A state moves one step at a time under one of 6 hidden systems, and each row is a state written as 20 numbers. Each run below is a few steps of one system.
trace 1, Dag (11 x 20):
[[  5  -5  13   6  -4 -36  -9  49  17  24  -6 -21  -8   0  -9 -40   2   0
  -26  30]
 [-16   6  21 -27 -43 -24  10 -40  -3  21 -11 -28  13   2   0 -16   0 -14
   28  -9]
 [-37  -3   2 -12   5  32 -47 -27 -13  -2  -8  -1 -20  -1  24  26 -10  -8
   -4 -18]
 [-16   3   8 -14  30  -5  -8  30   9   7   8  32 -29  10 -44  18   4   3
  -23   5]
 [ 23  11   5   9 -10 -31  20 -19 -22  -7   2   7  21 -23 -42   5  -8  12
   13 -14]
 [ 17 -20 -27  28  15  -4  -1 -37  -8   5  -3  -6  18  -8  40  20  -4   6
  -18  -8]
 [ -9 -19  24  10  27  12  16  29  12   2   0 -10   0  19  14 -26  18  -1
  -38  -2]
 [  6   4  23   2 -41 -19 -16  18  -9   3  -9 -19   6 -12 -22 -35  -9 -13
   -1   4]
 [-14   7 -11 -24 -20 -13 -22 -39  10  29  -5   0   6  10  19  13  -5 -19
   11  -1]
 [-41  12  20  -9  26  32  -9  -6   8  -7   7  10 -24  -2  -4  14   5  10
   -7 -27]
 [  9  -1  -2   3  11 -17 -15  19  -7 -11   0  14 -21 -30 -44   7 -17  12
  -11  13]]
trace 2, Puru, 11 rows:
[[ 16 -12   1  14  25 -10  -5  12 -46  -5   2  38  -6 -13 -66   9   0  33
  -55 -63]
 [ 39 -19 -14   4  -8 -60   5 -45 -20  20  -8  13  32 -45 -44 -12  -6  39
  -18 -34]
 [-19 -28  44   9  22 -11  -4 -70  -2  13  -6 -11  47 -28  12 -19  15  32
  -29 -39]
 [-40 -17  53  14  25 -13 -44   1  10  14 -13 -10  -9 -29 -21 -21  12  19
  -65  -9]
 [-31   9  36 -23  -5 -58 -12 -17  -5  30 -18  -9 -19 -14 -51  -5  -6 -31
  -20   0]
 [-37  19  14  -6   1 -14 -15 -57 -41  16 -12  -7 -20   4 -10  40  -9 -30
   -8 -51]
 [-13  -7 -19   5  30   5  -7 -16 -19  12   0  23 -36   6 -28  46  10  12
  -54 -45]
 [ 20 -23  -2 -14   9 -25  23  -2 -31   0   0  26   0 -13 -62  -1   0  29
  -16 -37]
 [ 21 -25   7  18  -2 -28 -17 -47 -36  -2  -2   0  38 -33 -13  -2 -10  38
   -3 -28]
 [-10 -33  30  23  21 -16 -10 -35  16  20  -7  -8  33 -11   7 -10  23  24
  -52  -7]
 [-29 -10  55  -3  -1 -13 -13   4   4   2 -13 -13  -1 -19 -32 -34   6 -16
  -41 -14]]
trace 3, Badu, 11 rows:
[[ 15  -7 -39  42  51   2 -35  21  54  36  28  21  16  38  58  49  23  47
  -18  70]
 [-21 -29  36 -48   4  14  89  43  21 -32 -10 -45 -56 -10 -26 -46  14  13
   30  39]
 [ 27   8  -8  24 -45  -6 -74 -19 -38 -40 -18 -17  20 -48  24   4 -66 -53
   49  32]
 [-14  15 -33 -12  11  -1   5  14  18  61  19  14 -13 107  41  62  32 -23
    4  28]
 [-19  20  12 -16 -11  83  31  60  10 -66  10  -1 -56 -28 -41 -24  -2  17
   13 -27]
 [ 60  -2 -53  -4 -13 -48 -53 -11  12  -6  -1  55  34 -45 -23  16 -49 -21
   19  49]
 [-19  24 -12 -24  30 -14  76 -29  15  34  25  -9   7  60  51  22  26  23
   59  -6]
 [  0 -15  12  48  -4  84 -21  24   9 -74   2 -30 -15 -60  15 -11  -5  44
   -7  22]
 [ 34 -53  -5 -25   7 -64 -11  17  14  21 -13  23  19  21 -16   9 -16 -49
    0  95]
 [-36  63  29 -11 -24  12  46   6 -30   0  12 -53 -20  39  35 -13  -4 -27
   70 -35]
 [ 12   8 -47  37 -34  67 -80  20  25 -22   2  18 -20 -29   6  33  -7   0
  -39  17]]
trace 4, Dipad, 11 rows:
[[ -1   2   3  32   8  27  65 -38   7 -25   3 -34  15  -3  45  20  13  -3
   19   6]
 [ 12 -14   2  31  22  22  13  57  18 -39  -3 -20 -18 -20  21 -30  -8 -11
  -19  41]
 [ 24  12 -17 -19 -16 -50  10  48   3  21  -1   0  -2  19  -5 -28 -20 -40
   20  35]
 [-17  31 -15 -27 -36  16 -16 -11 -13  11   0 -10  -3  24  39  -6 -16 -39
   38 -33]
 [-10  -5 -36 -25   8  59 -41   8  27 -12  10  41 -18   2  12  26  -6  11
    2   5]
 [ 19  -1  -5 -20   4  -4  16  10   5 -17  21  33   6  -7 -48  17  -4  47
   46  21]
 [ 22   8  -2  41 -16 -12  15 -34 -30 -20   3 -37  20 -23  17  20 -13  20
   36  12]
 [  6 -27  -6  29  19  16  35  -3  21 -13  -9 -31   0   3  47   9  12 -21
  -22  40]
 [  2  -2  23  -4  -1   4  23  67   7 -18   0 -13 -10  15  -7 -45  -3 -28
    2  23]
 [ 12  34 -26  -5 -35 -21 -38  26 -13  17  -2   5   0  11   5 -13 -29 -43
   19  -1]
 [-18  16 -33 -43  -5  25  -2 -28  22  16   7  30  -2  23  22  21  -2 -22
   20 -23]]
trace 5, vita:
[[ -6  80 -50  -5 -24  -5 -48 -13   9  36  20  54  -8  23 -25  68 -11 -24
   15 -25]
 [-16  17 -22 -35  32  35  72 -30  33  -5  24  39 -10   4 -27  30  31  51
    9 -44]
 [ 43 -32 -19  37  32   6   5  12 -45 -49   6   1 -10 -63 -17  -9 -25  79
   -6 -25]
 [ 64 -30 -25  35 -10 -65  21   9   6  38  -3 -31  44   3  34 -35   9  34
    0  44]
 [-26 -34  61  18 -25  27  25 -10  -7  -6 -21 -74  19  22  51 -44  26 -31
  -20   1]
 [-17  -8  12   8 -14  21 -81  32   9 -11 -21  11 -17  -6  -3  -1 -24 -80
  -51  33]
 [-35  49  18 -64  -2 -38  -9  -4  35  38  11  52   5  30 -46   8  -8 -55
   25   2]
 [-39  61  -2 -14  -6  42 -13 -40 -16 -15  18  10 -31 -24 -14  38 -10  32
   36 -71]
 [ 33 -25 -67   6  40   2   2 -14  17   1  14  36 -21 -26  -5  55   0  73
   -7  19]
 [ 32 -49  29  12  30 -40  76   3 -35  -9   2 -29  24   6 -12 -22  16  58
   19   8]
 [ 40 -20  -4  72 -54   2 -14  14 -46  -8 -22 -70  10  -7  37 -22  -4  -8
  -26   6]]
trace 6, Dipad:
[[ -17  -17   49   12   16   -9   88   53    4   28    2  -46   -3   89
     5  -16   64   -8  -27   18]
 [  19   28    1   28  -81   22  -40   60  -26  -19  -22  -29  -18  -21
   -26  -63  -20  -59  -42  -39]
 [  15   -1  -54  -49   15  -26  -46  -24   29   51    0   90   44   32
    12    7  -20  -73  -16  -17]
 [ -55   53   30  -46   19   48    8  -17   23    2   40   31   10   10
    -4  -13   16   64   51  -77]
 [  15   -1  -31   31   -5   10  -62  -29   18  -27    0    1  -31 -101
   -31   37  -20   83  -10   28]
 [   9  -69   25  -15   46  -64   74  -65   -9    5  -10  -17   16    2
   -13   38   11   10   22   63]
 [ -24   -2   75   70   -4   16   25   29  -63  -31   -9 -101  -16   18
    40  -21   11   -1   -9   -7]
 [  30  -14  -40   29  -26  -10  -28   62   22   30  -26    0  -26   25
     0   -6    8  -78  -94   41]
 [ -11   20   10  -82  -19  -11   30   23   -8   22    3   56   27   55
   -35  -50   -7  -69   22  -66]
 [ -13   62  -32   12  -10   42  -99   -6   -9    6   24   41   15  -27
    28   -1  -30   38   13  -77]
 [   1  -22  -49  -39   27    3   10  -60   78   23   14   57   -3  -32
   -29   51   22   72   -4   28]]
trace 7, Puru (11 x 20):
[[-37  43  20   9   7  -8 -83  10   7  18   6 -17   1 -12  55 -23 -35 -13
   19   6]
 [-43  31 -10 -24 -15  -7  10   5  52  55  -1 -20 -52  39   5  27  31 -10
   -9  28]
 [-29  -1  14 -43 -12  47  18   7 -28 -46   0   6 -48  10 -36  28 -14 -19
   42 -10]
 [ 38   2 -46  29  24 -10 -26  15 -39 -15  17  32  -3   8  -4  63 -30  11
   21  24]
 [ 44 -24 -16  24  -4  -6  80   0  -5   7   7  -9  35  35   4   4  36  22
   -3   0]
 [ 28 -42   6  16 -23  45 -14   7 -12 -48 -12 -11  30 -39  13 -51 -13   4
  -13 -11]
 [ 10   0  -9   1  17 -37 -38  13  49  27   2  23  37 -12  24 -36 -15 -17
  -13  34]
 [-44  48  37 -16 -33   1  12  -2  25  26   6 -37   5  20  15 -33  19 -12
   22 -19]
 [-37  18 -13 -14 -13  40 -47  -4  18 -16  -6  -8 -61 -29   0  31 -17  -6
    4  11]
 [-10  11  -9 -26  47 -21  28  14   7   9  18  32 -24  29 -17  43  -3  -8
   27  29]
 [ 19   0   0  26 -20  12  26  15 -63 -27   7 -31 -11  21  -5  20  -5  22
   30 -16]]
trace 8, pitu:
[[-20  -3  61 -33  35 -43   2 -20  18 -13 -12  17  43 -47  -9 -69 -36 -60
   10  -6]
 [-58  71  26   5  14 -48 -51  -9  -7  56  10 -36 -28  13  36   9 -13   4
   21 -17]
 [-38 -11 -36 -47 -19  20  -3 -14   5  29 -22  -9 -98   1 -21  36  12   0
  -44 -27]
 [ 16 -56  -6 -40  17  19 -27  16 -69 -35  -6  47 -12  -2 -40  -1 -33  12
   -2 -43]
 [ 48  -6 -17  50   5 -28 -13  12 -48  12  26   6  39  30  -4  32   5  69
   16   2]
 [ 31 -21 -12  36 -29  14  81 -35  20   1  -4 -32  29  -1   3   6  49  23
  -23   3]
 [ -2 -28  52  20  14   8  10  -7  19 -29 -12  -4  55 -34  11 -61  -2 -34
  -32  -5]
 [-27  47  36   4  10 -60 -33   7  36  46   7  -3  23   0   4 -27  -4 -15
    2  17]
 [-48  43  -7 -39 -34  -1  -9 -39  19  30 -13 -21 -50 -14  -8  15   2 -12
    4 -28]
 [-29 -33 -11 -33  27  30 -51 -13 -30 -15 -14  25 -49 -19  -9  24 -26   0
  -21 -31]
 [ 16 -19  -8  -7  36 -20  -6  31 -40   2  21  32 -13  25 -35  30  -7  53
   12  -1]]
trace 9, Dag (11 x 20):
[[-31 -17  31 -17  12  19  53   6  16   1  -9 -16 -13  43   6  -1  28 -46
  -20   9]
 [  4  20  24   5 -32   8 -39  27 -48 -27  -1   0   7  -8 -27 -25 -33 -30
   14 -31]
 [ 10  24 -61 -20 -15 -28 -27 -11  21  52   5  30 -10  20   7  29  -4 -13
   -4  -1]
 [-25  12  13 -23  27  36  42 -23  23 -18  14  19  -1 -18 -10  -8  17  34
    0 -51]
 [ 29 -29 -11  25  10  -1 -47  19 -11 -33  -4   3  -6 -58 -15  -5 -29  37
  -14  26]
 [ 13 -22   4   1  18 -50  36 -12  20  34   6  -8  27  32   9  10  21   7
    8  54]
 [-17   4  48  35 -24  36  22 -18 -32 -30  -5 -54  11   1  22  -6  10  -8
    7 -21]
 [  2 -13 -26  -4 -15   2 -50  32  -4   6 -17   3 -29  12  12   3 -20 -61
  -33  25]
 [-22  38  15 -45  -1 -18  22  12  10  29  16  31  10  40 -24 -14   6 -16
   25 -33]
 [  2  29 -27  10 -28  26 -35 -26 -14 -18   4   0 -17 -53 -12  11 -19  35
    9 -45]
 [  9 -43 -38 -21  51  -8   3  -6  38  11   0  37 -15  -9   4  20   1  18
  -23  33]]
trace 10, vita (11 x 20):
[[-36  -9  44   1  26   5 -16 -14  -2 -24   0   5 -14   9 -24  56  -7 -21
   17  59]
 [  4  41  -7  16  -5 -29  16   8 -32  -7   6  -6 -30  17 -35  56 -13 -32
   23  17]
 [ 19  21 -52  -1  -9   9  54  -8 -15   3   4   3 -18  21  14  25   1 -27
    4 -34]
 [ 20 -23 -32  -9  25  33  20  34 -11 -17   6  25  -4   7  15 -26  -5  10
  -19 -42]
 [ 26 -17 -10 -12 -13  -4 -20  47  10   3   6  12  15 -11  -8 -59  -7  36
    1  -5]
 [  1  -8  19  -8 -38   3 -18 -17  25   5   0 -17  40 -16  15 -36   2  22
   28  16]
 [-25  -8  37  20   8  23 -31 -22  23 -18   2 -15  14 -10  20  19  -1  -2
    7  45]
 [-19  13  25  11  18 -20  -2   7   4  -7  -2  -7 -22   2 -22  37  -7 -28
    4  53]
 [ -5  29 -10  -6  -9 -19  27  -8 -26  -1  -3 -13 -28   9 -10  29 -16 -41
   21  -5]
 [  8   8 -47  -6   6  20  14   2 -18   1   5  14 -23  19  22  19  -9 -15
   -2 -37]
 [ 15 -22 -24 -22  12  16  11  36   0   0   8  29  -5  12  -7 -22   3  29
   -9 -24]]
trace 11, Badu:
[[ -5   0 -35 -22  26 -19  22 -32   4  25 -12  22 -21 -11  -1   5  -3 -38
  -40 -44]
 [ -1  -4  -8  -3  42   0  -7   4 -31  -4   7  11  -9 -19  19 -26 -18  35
   -7 -62]
 [ 29 -41 -15   8  -9 -29 -16  -1 -11  24  -4  -5  10 -11  -9 -19   7  58
  -24  -1]
 [ -4 -43  34 -18 -23  -5  28 -38 -19   6 -13 -22  29  16  -3 -17  16   8
    3 -14]
 [-13  -1  52  36 -14  17 -37  -7 -12 -10   1 -11  39   4  -1  -5  10 -10
  -19  -7]
 [-18  14  19  12 -10 -18  -7   9  25  32  -5   3  -1  17 -28   4  22 -32
  -48  10]
 [-27  29   9 -17   1   0  10 -14   0   2  -9   0 -23 -21 -14 -11 -11 -33
  -14 -47]
 [  2   7 -27   9  26 -10 -39 -15  -9  15   3  25  -8 -24   5  16 -18  13
  -24 -30]
 [  3 -27 -11 -15  28 -21  27  -4 -11  22   2   1 -15   8  -9  -2  10  42
  -14 -18]
 [ 17 -31  16  11 -13   5   7 -16 -37 -24  -7 -22  16 -25  -5 -20  -6  29
    2 -18]
 [ 16 -32  12  25 -15 -16 -14 -17  -8  17  -5  -6  45  25   8   1  12 -10
  -20  14]]
trace 12, pitu:
[[-25 -39  45 -13  45  -5 -63 -15  47 -10  -4  45  13 -49 -49   3  -2  29
  -38  42]
 [-25  31  43 -22  30 -65  31 -36 -19   8  17  -1  -4 -10 -50  32 -13  29
   65  15]
 [-23   5   7  44  12  -5  26 -40 -59 -13 -20 -71 -55 -22  32  48 -10 -12
  -22 -23]
 [  8 -54  -8  -8  52 -21  25  42 -25  19 -19   9 -27  38   4 -16   5 -44
  -77 -17]
 [ 31  23   2  -7 -47 -25  -2  54 -44  19   4   5  24  30 -33 -60  -2   8
   10 -61]
 [ 33   2 -53  25 -62   1 -53 -48  12  38  -7   2  35 -16  23   3   8  23
  -26 -25]
 [-23 -40   9 -45  23  45  10 -47  60   6  10  47  33   1  -4  -2  35  38
  -16 -13]
 [-24   7  73  17  19   2 -24   1   4 -42  13  -8  11 -55 -49 -11  -9  58
   21  20]
 [ -4   0   5  18  27 -80  16 -48  -9  19 -13 -32 -18 -27  -2  43 -16  -9
    7  55]
 [-41  -7  27 -20  26   3  64 -16 -39   3 -13 -39 -37  36  28   1   5 -46
   -5 -44]
 [  4  -3   6  32  -5  -2 -46  66 -44   3 -13 -11 -29  12  -8 -31 -12 -25
  -66 -34]]

Which system made each of these runs?
trace 13:
[[ -6 -14  15   7  35 -33   8  29  10   6   4 -14 -23  10  -4  15  -2   5
    0  63]
 [ -5   5  11  -9 -34 -18  23  -4 -41  -5 -14 -40 -26   7 -10   3 -13 -32
   26   1]]
  vita
trace 14 (2 x 20):
[[ 27  29 -46  13 -27 -28  77  -9  18  77  13   7  12  74 -16  38  68  18
  -33 -32]
 [  8 -39  10 -20 -39  91  20 -26 -14 -79 -11  10   2 -62 -44 -30  -5  29
    3 -62]]
  Puru
trace 15:
[[ 25 -13 -13  24 -25   3  44 -11 -26   1  -7 -44  10   7  34 -19  11   6
   -5 -24]
 [  6 -34   9   9 -10  10 -15  11  19  10 -12  -5  28   8  22 -41  15 -14
  -48  -2]]
  pitu
trace 16 (2 x 20):
[[-35  21   9 -57  47 -37 -21  34  19  65  21  29  -3  39  17 -53   0  42
   11 -43]
 [-20   3   5 -12 -45  10 -34 -32   5   4  -6 -35 -39 -69 -35 -11   2  97
    7 -25]]
  Badu
trace 17, 2 rows:
[[-18  19  -2 -20 106  14  25  48 -21 -28  38  23 -21  17  57 -10 -35  38
   61 -24]
 [ 39 -24 -43  15 -33 -17 -12  60 -34  20   3 -56 -49  19  18  -4   0  89
   21  38]]
  Puru
trace 18:
[[  4  -2 -44   7  52   3 -20 -63  -3  19   6  45  38   3  68  27 -17 -21
  -20 -51]
 [-12 -22  21   4  65   8  20  54  11  13  19  -1 -19  16   8 -35  27  84
  -32 -17]]
  Badu
trace 19 (2 x 20):
[[ 46 -40 -28  24  13  13 -18  39  -7 -21  19  15  17  -7   5  -5  -5  81
   15  31]
 [ 35 -30  26  23 -34 -21  41  14  13  -7  -1 -40  45   8   2 -33  22  24
   27  58]]
  vita
trace 20, 2 rows:
[[ 34 -44 -44   2 -16   3 -46 -78 -68 -14 -24  10  21 -58  23  -1 -42   3
  -18 -77]
 [ -5 -35   0  -7  65 -20 -12 -21  40  62  10  52  49  26  13 -15  38  48
  -68 -33]]
  Puru
trace 21:
[[ 19 -20  -1  48 -15  18  62 -25 -47 -38 -20 -54 -16 -14  15  21   2 -35
  -23 -12]
 [ 22 -43 -16  -4  12  -3 -12  42 -36   3 -15  10  10  46  37 -32 -19 -66
  -34 -13]]
  Dag
trace 22 (2 x 20):
[[-59 -17  52 -42 -31  49  46  -2  74 -13 -16 -58 -33   1  12 -32  35 -20
   16  57]
 [-11 -17  16 -11  13  15 -71  -4 -48 -68 -16  15 -26 -42  -9  30 -74 -70
   32  36]]
  vita
trace 23 (2 x 20):
[[-48  13  37  19  44 -31   3 -29 -16   8  -9 -35 -46  -4  -3  53  -2  -5
   -4  22]
 [-10 -13  20   9  25 -28  31  -2 -61 -10 -15 -19 -41   9 -29  28 -12 -40
  -26 -17]]
  Dag
trace 24, 2 rows:
[[ -5 -35 -28 -14  -7   4 -74 -67 -13  21 -21  19  31 -14  54   4 -26 -31
  -20 -31]
 [-49  -4  51 -10  50  -4 -30  11  26  42  22  31   8  55 -19  20  37  33
  -30   4]]
  vita
trace 25:
[[ 10  72 -32  59  22  17  -7  28  23   3  30  33  -8  -2 -18  48  13  11
  -36 -19]
 [ 27  10 -26 -12   2 -12  83  -3  23 -17   4  -5 -19 -46 -37 -17   5  31
   14  -8]]
  Puru
